One vector is turned by the same rotation once a step. Each row is the vector after some number of steps, and that number follows the row.
The counts run from 0 to 506.
[ 16   2  31  22 -29   5  45 -29  54  -1 -13 -12  31  24  45 -53   1 -16
  22 -24 -28  34  29  13  -9 -53 -65 -38  24  45 -63  26 -13 -52  11   4
 -22 -15   8  -2  38  -8   0   9  -3  12  29  31   6 -32  23  -3   4   3
 -14   3   5  -1 -19  37  -8   7  17  13  14  14   5 -37   0 -37  38  -9
  -8  40 -15   8  22 -17  23  -6  -4 -17   1 -16 -34  24  11  40  16]
179
[ 19   8  26 -10 -31   2  55 -20  82  -1   8 -14  -3  29  37 -36  14 -12
  16 -43 -29  16  12   7 -17 -63 -40 -27  15  31 -46  33 -29 -35  14  16
   1 -12  15 -29   6  15  17  17  10  -9  -8  12   0 -14  -1 -19  21   6
   3  -5   7  -6  -9 -19 -18  20 -10   4   4  36 -13 -50 -28  -1  38 -15
   6  50  -8  19  11 -33  -3 -21  17 -12 -26 -34 -68  31 -14  23  -1]
228
[ 18  13  19  -7 -25  11  50 -24  78   0   7 -27  -5  23  41 -55  12  -7
  27 -16 -32  17   2  -6  -7 -59 -51 -30  27  37 -52  28 -23 -37   4  14
  -4  -2  14 -18  17  13  15  10   2   3  -8  18  -6 -31  13 -11  23   6
 -17 -11   8  -9 -19  -9  -8  20   2   9   8  34  -6 -41 -27 -15  39  -7
  -2  45 -24  15   4 -29   2 -14   8 -22 -12 -13 -77  34 -13  45   6]
425
[ 21  -3  25  12 -17  10  48 -41  59   5  -5 -33  -6  28  39 -27 -12  13
   9 -31 -15  11  34  35 -12 -63 -23 -26  23  45 -47  21 -17 -51  27  23
  -7 -39   9 -22  22  16   4  31 -11  12  17  20  13 -37   0 -26  19 -27
   2 -30  27  -3 -27 -25 -14  14  19  10  31  15  -4 -31  -5 -13  43   6
  22  48   4  22  19 -31   1 -11  -2   6 -34 -29 -46   2 -28  45   6]
49
[ 29   7  27   1 -17   6  51 -32  72  -1   1 -25  -1  30  20 -19  12  -5
  11 -28 -26  12  13  15 -16 -63 -28 -39  15  35 -63  23 -19 -50  21  18
  13 -29   4 -25  22  10  18  31   3 -14  -3  11   7 -17  -3 -29  22   4
  12 -23   1  11 -17 -15 -14  10   2   5  12  26 -13 -50 -25  -5  27 -12
  10  51  -7  24   8 -29 -10 -18   0  -7 -25 -44 -73  15 -16  25  -5]
258
[ 15  20  32   1 -30  13  49 -26  62   3  -8 -20  -9  26  31 -29  23 -16
  14 -25 -21  15  18   9 -17 -54 -36 -42  13  35 -73  32 -29 -41  18  20
   0 -20  14 -15  22  17  10  12  -7   8  -7  13  -9 -25  11 -13  22   4
   2 -21  -5   5 -10 -12 -16   6   1  15  11  34   0 -51 -21  -8  33 -14
   0  52 -19  12  -3 -16 -10 -24  10 -11 -24 -42 -70  29 -13  28 -10]
65
[ 31 -15  32   2 -35   0  50 -32  61   0   9 -10  10  21  40 -37  -7   8
   3 -45 -24  13  34  43  -2 -73 -19 -11  16  41 -28  21 -29 -52  16  17
 -10 -41  25 -25  15  19   6  16   4  -7  20  22   2 -20  -9 -28  17 -12
  13 -17  12  -2  -7 -25 -13  15   3   6  12  20 -19 -29  -7 -10  49 -11
  30  38  17  22  19 -44  -5 -14  23   9 -29 -33 -41  15 -24  42   5]
357
[ 15  -3  15   8 -11   2  38 -36  73  -1  -3 -31  15  32  33 -52   2  -2
  28 -15 -23  32  20  11  -7 -57 -51 -37  23  46 -53  16  -9 -52  18   8
  -5  -8   1 -22  35   1  12  22   6   1  15  26  22 -39  12 -22  14   1
 -16  -7  24  -8 -26  10  -1  17  17   6  12  26  -1 -36  -3 -40  27   3
   7  41 -11  24  35 -25  24  -4 -12 -14  -5 -18 -52  16  -9  49  17]
400
[ 37  -2  34  12 -23  10  39 -22  58   7  26 -17  12   8  42 -43  27   0
  16 -15 -26   0  24  23  14 -70 -25 -28   6  35 -45  21 -20 -63   2  14
 -10 -42  29   5  20   7  -5  11  -6 -13  11  30 -19 -23   0 -21  21  -5
  12 -14   4   9 -15   0  -9   6  13  13  -7  16 -19 -40   3 -13  31  -9
  19  56  -9  24  15 -41 -12  -9  28  -5 -26 -15 -54  26 -25  55  -4]
490
[ 16  -3  44  42 -13   6  75 -29  66  11 -16 -21  20  31  53 -25 -35  16
   8 -47 -14  18  22  25 -10 -50 -48 -24  30  39 -51  31  -8 -45  21  25
 -15 -25   0 -21  13 -14  16  32   6  11  30  13  12  -3  10 -23   7 -27
   6 -11   9   9 -36   9 -28  20   8 -10  21   2  -6 -38 -21  -9  36  -3
  -4  46   4   7  16 -14   5  -3  -9 -15 -22 -27 -37   1  -2   4  12]
248
[ 26  -8  23   3 -40   1  46 -44  74   2 -23 -31  16  26  22 -50  10   3
  12  -7 -19  30  27  23 -18 -52 -49 -30  28  52 -51  27 -11 -61  21   7
  -7 -28 -11 -11  22   3  16   8  -8  -2  13  39   6 -31  22 -34  12  20
   8  -7  13 -15 -29   9   9  13   2  -6  33  28  -8 -38 -11 -19  23 -12
  13  38 -18  10  12 -20   3  -8 -17  -9  11 -20 -45   8  -4  43   3]
318
[ 13   7  37  38 -15  10  71 -27  49   9  -8 -21  13  31  65 -47 -24   6
  20 -33 -19  11  14  16   1 -48 -56 -28  35  43 -57  25 -13 -39   6  18
 -26 -16  12  -2  21  -3   2  18  -2  24  31  15   1 -17  25  -6   6 -29
 -20  -7  10   5 -39  15 -31  12  13  13  11   4   7 -26 -18 -17  42   8
  -9  44  -4  -4  16 -20  12  -6  -8 -23 -19  -6 -40  18  -4  31  21]
51
[ 25  -4  29  12 -12   4  51 -22  69  13  17 -23   3  23  50 -36  -6   9
  15 -41 -21  -1  22  25  -4 -71 -17 -15  12  30 -33  26 -22 -47  12  24
  -6 -36  19 -26  13  14   3  27  -6  -1   7  13  -5 -19 -10 -26  19 -20
   8 -18  15   4 -24 -28 -21  14   8   9   2  14 -19 -40 -12  -6  45  -4
  25  53   4  25  25 -41  -6  -9  25   2 -40 -24 -57  15 -29  41   1]
246
[ 38   2  44  15 -31  11  64 -46  57   8  -5 -15   0  27  36 -23  -3   8
  -8 -40 -17   8  24  45  -2 -58 -16 -27  22  41 -57  28 -23 -54   9  25
  -5 -44  15  -7  15  14  20  25   1  -2  25  23  -6 -11  -1 -35  14 -10
  21 -19   2   8 -13 -21 -24  10   2   2  23   2  -5 -37 -21   5  36 -10
  20  40  13   7   5 -25 -22 -16   2   1 -29 -34 -48  18 -16  28  -5]
497
[ 20  -4  31   2 -33  12  47 -33  61   2   6 -20  10  19  59 -65   1   5
  18 -17 -30  13  22  19   5 -60 -48 -17  15  46 -38  19 -26 -45   2  16
 -20 -19  31   2  19  23   4  -3  -3  17  12  31  -7 -29  10  -4  22 -10
 -13  -7  10 -24 -12  -5 -11  15  11  22   7  22  -2 -18   4 -21  47   7
  16  40  -4  11  18 -38   9  -8  18  -9 -20  -6 -44  30 -12  61   8]
186
[ 16   6  25  23 -19  -8  48 -15  53   8  -1  -1   6  28  41 -20  11 -14
  17 -42 -20  11  28  20 -29 -60 -44 -28  29  30 -58  47 -23 -45  23  11
 -13 -31  -3 -32  30 -11  -7  18   4  -4   3  14  -6 -32  -7 -27   8   0
   6  -6   1  39 -25  -4  -1   8  -5   7   7  11 -13 -53 -24  -6  38 -34
   0  61 -27  18  12 -33 -20  -7  11  -2 -20 -27 -55  10  -8  26  -6]
89
[  5   6  30  15 -20   6  40 -12  59   7   5 -17  14  20  57 -52  18 -18
  34 -19 -25   5  22   0  -2 -55 -54 -30  16  34 -58  36 -26 -46   8  19
 -27 -18  17  -2  29  -7 -13   6 -15  13  -2  24 -18 -27  11   0   8 -11
 -11  -7  -2   8 -25  16 -11   6   6  24  -8  23  -9 -44  -4 -20  45 -16
  -4  60 -32  15   7 -30   6  -7  25 -22 -18 -14 -57  24  -7  45  -3]
431
[ 32  11  19   9 -14   9  54 -27  60   6  24 -19 -13  28  50 -39  11  -2
   7 -24 -35   8  -5  13   0 -61 -31 -28  27  38 -51  22 -22 -32  -5   5
  -6 -22  26 -18  19  13  13  18  12  -6   8  21 -15 -27  -5 -30  26  -8
  -7 -15   8  14 -16 -18 -11  11   2  12   5  13 -13 -34 -33   2  36  -9
  13  49  -8  15   3 -44 -14 -12  10 -13 -21  -9 -73  34 -28  50  12]
280
[ 18  -5  26  -2 -32   8  49 -21  64   2  10 -18   1  16  59 -51   0   1
  19 -34 -24   0  25  15   3 -69 -38  -6  10  36 -29  32 -23 -41  10  26
 -19 -24  25 -18  10  19  -2   6  -4  11   1  19 -11 -21   0 -12  21 -17
   1  -9  14 -17 -14 -19 -18  13   3  17   0  21 -19 -26  -1 -14  56   0
  17  50  -6  21  22 -48  -4 -13  33 -10 -34 -15 -46  19 -23  49   3]
216
[ 14   7  22  17  -8  -1  39 -21  51   1  12  -3   2  36  44 -19  -7  -8
   9 -47 -29  22  27  25 -19 -69 -37 -22  26  34 -55  28 -26 -38  18   0
 -10 -27  15 -32  34   7  -1  31  10   0  22  13  13 -37 -18 -23  17 -15
  -7 -14  12  32  -9 -16  -8  11  12  15   2  10  -7 -42 -16 -16  53 -17
  16  44   9  30  25 -39   3 -11   8   7 -26 -28 -55  24 -24  36  15]
392
[ 22  -4  23   2 -22   0  35 -17  68   0  21  -2  18  22  34 -34  16 -17
  21 -45 -35  25  23  21 -15 -79 -34 -18   9  31 -44  32 -28 -46  12   5
  -6 -23  18 -31  34   7   2  17   9 -19   6  18  11 -24 -12 -20  18   1
   4  -3   7  22  -6  -6  -1  15   2   6 -14  21 -19 -46  -9 -23  44 -27
  17  46   1  38  29 -41   4 -11  22   1 -25 -34 -59  27 -11  34   6]
7
[ 30  -6  31  25 -13   6  43 -22  73  10  11 -18  35  18  39 -51   8   1
  21 -19 -29  23  11   9   0 -60 -51 -30  31  35 -47  27   0 -58   2   0
 -11 -22  -2  -7  30 -26  11  17  10  -8  22  32   3 -21  14 -31   7   7
  -5  10   8  16 -39  27  -2  16   9   0   0   6 -18 -47 -20 -23  21 -12
  -3  50 -17  18  32 -29   7   1  -4 -26   8  -5 -45  25   6  41  17]
482
[  7  15  37  24 -13  12  59 -20  66   0   4 -15  23  28  48 -44  -4 -14
  21 -36 -35  24   5   1  -5 -56 -62 -37  24  41 -68  22 -16 -36   4  13
 -13   3  20 -16  28  -8  12  21  13   6  22  17   5 -10  22   0  14  -6
 -16   5  -9  13 -17  25 -24   9  12  10  -4  23   0 -43 -21 -23  34  -9
 -21  42  -6   9  25 -11  17  -8   0 -25 -12 -20 -57  38   2  20  17]
34
[ 21  -3  43  15 -41   3  46 -15  57   3   6  -1  25  11  51 -48  18 -14
  19 -39 -21   4  42  21   3 -66 -42 -20   7  32 -53  35 -30 -59   2  19
 -23 -34  26   1  30   0  -7  -1  -1   1  16  28 -20 -13   6  -2  11  -2
   6  -2  -7  10  -6  14 -16   2   4  20 -14  13 -12 -43   9 -22  46 -19
   9  48  -6  16  19 -33  -5  -8  36  -4 -21 -22 -35  25  -1  32  -1]
350
[ 38   6  50  25 -30  17  65 -32  47   7   2  -2   9  15  52 -26   2  -1
  -6 -41 -23  -1  22  36   6 -53 -29 -23  19  31 -60  34 -30 -52  -1  21
 -23 -43  30   4  17   8   0  16   1   1  29  19 -22  -5   3 -17  14 -17
  14 -16 -14  24  -6  -2 -27   5   3  16   1   3  -6 -35 -14   2  39 -13
   6  48   8   8  -1 -29 -21 -11  17  -7 -28 -23 -44  28 -10  29  -1]
496
[ 14   3  25  12 -28   7  65 -42  60   7 -19 -28  -8  38  43 -22 -22   6
  -1 -36 -17  21  23  33 -19 -57 -32 -26  29  40 -55  29 -20 -38  30  22
  -6 -24   1 -29  16  20  14  30   0   7  13  15   9 -27   4 -26  18 -19
  -5 -27  13  -2 -17 -30 -18  12   8   1  35  18   1 -31 -26   2  45  -3
  18  44   2  10   5 -27  -5 -15  -6   1 -33 -29 -49   9 -21  27   2]
416
[ 39 -12  26  16 -21   2  66 -32  76  11  10 -31  13  24  52 -57 -15  22
   9 -11 -25  15   7  23   3 -58 -48 -10  38  40 -26  28  -7 -49   4  13
 -17 -27  -1 -18  14  -3  19  13  13   1  16  32  -3 -17  11 -41  10  -8
  -1  -2  17  -9 -43  -3  -9  24   2  -9  24   4 -21 -23 -28  -6  36   1
  11  42  -5   8  24 -35  -8  -2  -4 -16  -5   1 -39  14 -16  46  20]
109
[ 33  13  43   5 -38  17  60 -29  64  -2   9  -4   7  17  32 -36  22 -15
   2 -33 -34  15   8  16  -6 -52 -43 -35  14  35 -66  33 -31 -47  -7  12
  -5 -27  30  -4  23   6  20  10  12  -7  17  21  -7  -5   8 -14  20  14
  10  -5 -21   9   4   9 -15   6  -3  14   2  24  -1 -46 -23   2  28 -19
  -5  39  -1   7   1 -19 -12 -19  12 -13 -17 -27 -64  45   0  24  -1]
146
[ 17   8  40   8 -31  16  60 -35  56   4 -13 -23  -8  22  41 -28  -3   1
   4 -33 -15   4  30  28  -6 -57 -26 -31  10  35 -65  28 -29 -45  22  29
  -6 -35  21 -11  14  21   8  23 -11   8   8  12  -5 -17   4 -11  26 -18
   6 -28   3  -6  -6 -26 -32   4   6  17  18  20   0 -39  -9  -4  45   2
  17  45   8   8  -1 -23  -4 -18   8  -4 -41 -35 -54  18 -24  32  -8]
48
[ 40 -12  36  19 -23  15  55 -33  71  11  17 -30  16  17  52 -65   2  15
  11  -8 -28  14  11  25  16 -63 -43 -24  26  45 -34  14 -11 -58  -9  11
 -18 -27  24   4  15   2  14  15   4   0  26  37 -12 -19  17 -34  14 -11
   0  -4  14  -9 -32  10 -15  11  13   4   7   7 -15 -24  -6 -12  28   7
  14  37  -2   8  25 -31   7   1   3 -20  -9   2 -38  26 -18  61  17]
494
[ 31  -7  16  26 -24 -11  52 -40  64  10  -4 -20   4  35  41 -36 -18  16
   1 -16 -21  20  16  37 -18 -58 -36 -18  48  42 -33  35 -10 -47  14  -2
 -16 -30  -9 -24  28   1  13  21   7   4  28  34   3 -39   0 -44   9  -5
  -6  -8  22  16 -34 -13   3  13  10  -1  35   3 -14 -23 -24  -8  39 -13
  18  43  -8  15  23 -37 -10  -5 -12  -5  -2  -7 -40  11 -21  48  19]
306
